Each row is where one point has got to under a steady rotation. How many steps took it there?
The counts run from 0 to 457.
[ -8 -33   0  -3  14  21 -15  19  13  26   8  11  23  -7  29   7 -13 -17
 -18 -47   4 -20  -1  -6  59 -13 -24 -15 -33  -8  28 -13   6 -12   9]
312
[  5  17  -1   9  -8  12   2 -11  24  29 -24  22 -27 -32   5 -48  21 -32
  28 -19 -18 -19 -35 -15  21  23  -8 -16 -14 -17  19   0   4   0  -4]
110
[ -1   9   7  27  23   0  12 -28 -16  -1  -1  15  -2   6   2  -5  22 -37
  45 -12  -1  -8  29  -1 -13 -16  35 -34  20   0 -24  37  11 -35  17]
384
[-15  -5   2  29  36  11 -18 -16  30  31 -16 -11  -6   6  26 -21   0 -10
 -27 -46 -25 -18  39  -2  22 -27  -1  -7  16 -22 -25  -9   6 -33   7]
198
[ -2  -9  -4  -3  17  30  42 -21 -11  25  11  26  18   9  24 -21  15 -34
  23 -13   4 -21   2   5 -27 -16  -9 -41  -4 -23  -5 -24 -31   0  21]
424
[ 13  18   6  -5  10  -6   3   7  18   8  -4  42 -52 -23 -23 -10   7 -10
  -5 -17 -41 -43   3  -1  44  -4   3   4   5  -3  28  26   3  -9   8]
229
[ 19  28  41  -9  30  -7  21  -6  -9   9   5  47  -1 -31  -7 -13   3 -30
  34   8 -26 -42  27  -1   2 -18   6 -15 -13 -14  14   4   3  -4 -16]
225
[  2 -15   1  26  26 -14  -5 -19 -40   9  19   6   1  24  19  11  33 -33
   3   6 -29  -7  48   9   5 -49  28  -8  -8 -10 -13 -10  11 -14   4]
186
[ -6 -15  20  14   2  18 -14  15   9  24   4   2  19 -14  29  -5   4 -17
  -7 -52   5 -18  -8 -14  64 -22  14 -10 -35  -5  40  -9  11  16  16]
313
[-31 -33 -22  31  17  52 -24   6   7  13  -3  34  -1   4  45  -7  20 -21
  -4 -25 -31  -8 -14  12   3  -8 -20 -17  -4   7  -1  -7  -2 -15  22]
296
[-10  17  -5   0   0  -3   2  -7   7  21 -13  30 -32 -19  12 -38  12 -29
  45 -18 -39 -29 -33   2  -5  23   5 -15 -13 -12  19  28  -5   9   3]
111
[ 11 -28   9  -1  16  -2  26   3 -17  -2 -10  57  20  31 -16   0  11 -49
  -8  24  23 -13  -5  12  29  -2 -29 -39  14 -15  -3 -13  -5 -21  14]
405
[-21  -1  16  13   8  21 -28  18 -15  13  16  29   3 -30  -3  -2  25 -23
  -6 -22 -26 -32 -13   6  34 -12  43   5 -30  18  34  -2  25  -3  25]
447
[-12 -20 -30   7  -7  -1  16   2  -5  13   5  44 -12  26 -21 -18  31 -52
  27  19 -19   8 -35   4  20  13 -35 -23  -2   4 -22   8  31 -18 -18]
123
[  0 -26  -9   7  18  -6  19   3   5  12   0  14 -16 -36   8  -8  34 -22
  19  17   7 -10  24  -1  54 -11  -4 -14 -27 -25   5 -34  45   8 -16]
174
[ 20  18   4  13  -3 -42  31 -19 -10  -3  -5  34 -26  27 -22 -25  10 -50
  20  16 -30 -34  13  26   3 -14  -4 -13 -10 -17  -2  -4 -18   4  18]
240
[ 11 -27  -1  -6   5  -1  18 -11 -15   7  21  34  20  48   8   5  19 -51
  10 -32 -17 -16 -20   5  16  15 -22 -25   8 -10   1 -28 -14  28   9]
142
[  2 -15  -5  -3  23  30   7 -14  -2  25  25  10  17   1 -23  18 -15 -16
 -35 -49   6 -29  12 -16  39 -35   7 -37  21 -13  10   7   5  -8  21]
49
[-17 -49 -15   7  12  10  10   6  34  23 -13  29 -30  15  16 -12   0  -1
 -22 -27 -12 -21   5   5  62 -14  -5 -14  12  -6  -8  -6  12   6  28]
30
[ -9   2 -28  41   4  22  -1 -18  10  11  -7   7 -16  -3 -24 -15   8 -46
 -18  13 -11 -15  14  -4  17 -48 -11 -28  11   9 -15   4  34 -44  12]
69
[  7 -15  -6  -2  21  12  -2 -21 -27  27   9   8   8 -18  23  10  14 -46
  26 -14 -22 -34   9 -14  -3 -24 -21 -42 -12 -25  24 -12 -10  16 -28]
325
[ -3 -32 -31  -7   5  -5  -2 -28 -17  27  -3 -13  32  28  15   3   4 -46
   8 -31  16   1   1 -11  29   8  -5 -27  15 -29 -18   4  15 -36  16]
153
[  5 -39 -19   0  23  -5 -19 -22 -10  -5 -30  13  11   6  15   1   6 -38
  -8  -4   9  -8  17  -6  44   6   2   1  25 -12 -14 -14  36 -58  33]
20
[ -6 -17 -30   4  10  10  -6  -6  10  40   9 -16 -14 -29 -11 -18  10 -22
  -7 -45 -26 -43   3 -12  45   9 -19 -21  -1 -29  23 -13  24  18 -17]
327
[  4  25   8  13  -2  28   0 -25  -3  13  12  10  31  20 -25 -12  17 -62
   8 -22 -11   4 -18 -28   7  -9  -8 -27  16  -1 -14  11   5 -26   2]
103
[  6   7  20  16  14  23   0  -8  31   4 -44  46 -25 -15   8 -45  10 -30
 -11  -3 -26 -17 -14  -4  26  18 -29  -5  11 -21   5 -18 -13 -20  12]
243
[  0 -11   7  -7   5 -24   0 -30 -21   8  -5  43  -4   3  -2 -13  -7 -57
  10  38 -39 -35 -11  24  -7 -32  17   6  -7  -3  -9   6  19 -31  13]
72
[  8  14  42  14   5 -14   6 -22 -21   6  -5  15  12 -20 -14  -4  15 -49
  20  19  10 -23  11 -19  15 -43  37 -28  -3   0  14  24  24 -10  -4]
220
[-12 -43 -34  10  20   3 -13 -28 -23   3 -12  29   2  29   9  15  13 -32
   1  -6 -19  -9   8   2   7   2   8 -11  37  -2 -27  14  20 -47  26]
19
[ 12  28  61  -7   7  -7  14  -7   1  17  -1  37  12   4  -2 -31  18 -41
   8   1 -30 -14 -18  -5  15 -16   5  12 -22 -19   7 -23  -8  -9  -2]
91
[ 24 -14 -33  17  25  28  -9  -9  14 -17 -10  20 -20 -11  15   5  13 -13
  -4 -34   6 -13  41  -2  50  11 -20 -19  12   6  16  -9  10 -26  39]
15
[-13  11  23  27  24  16  -3  21  33  15 -17  27 -11 -23  12 -29 -11 -14
 -13 -12 -12 -31  19  13  32 -35 -17   1 -36   0   4  -4  -4 -26  10]
80
[ -7 -17   5  21   1   0 -12 -33 -29  20  -6  -4   5  23  48   1  39 -28
  23 -35 -18  13 -17 -16  10  -7  44  -9  -6 -16   1  17  -7 -18  30]
151
[-23 -30 -30  -4  19  13  -8   0  17  33  -6   9 -24 -25  28 -10   5  -3
  15 -41  -7 -14  -9 -14  47  15  17  -6  -4 -13   7  21  36 -22  18]
164
[  6  -8 -12  13   0   8  19 -26 -27  36  42  -7   6  18  10  10  36 -41
  21 -11 -22   8   4 -26  16 -42   4 -33 -17  -8  -4  -1  15   6  -9]
320
[ 23  17 -15 -12   1  18  29 -22   3   2   5  26   9   0  -9 -28   1 -61
  36  -6  -8  -7 -17  -9   2  -1 -55 -40  -4 -11   2  -3  -5 -11  -4]
108
[ 16 -16 -10  11  12  23   3 -25 -28   0  11  27   4  14  -1  20  48 -42
  17  -1  -6  18  -4 -35  34   4  -3 -41  31  -5   0  19  23 -22  -8]
4
[-18   8   9  23  31 -14   7  23  12  -4 -12  32 -21  -6  -6 -17   7  -2
   8 -29  -1 -27  29  23  39   9  37  -5  -5  -1  -7  23  13 -38  32]
397
[-15  -9 -19   7  12  37  43 -14  18  37  -4  11   2  -1   2 -37  14 -25
  10 -30   7 -11   0  -2   4  -2 -31 -49  -2 -21  -9 -28 -20   4  11]
425
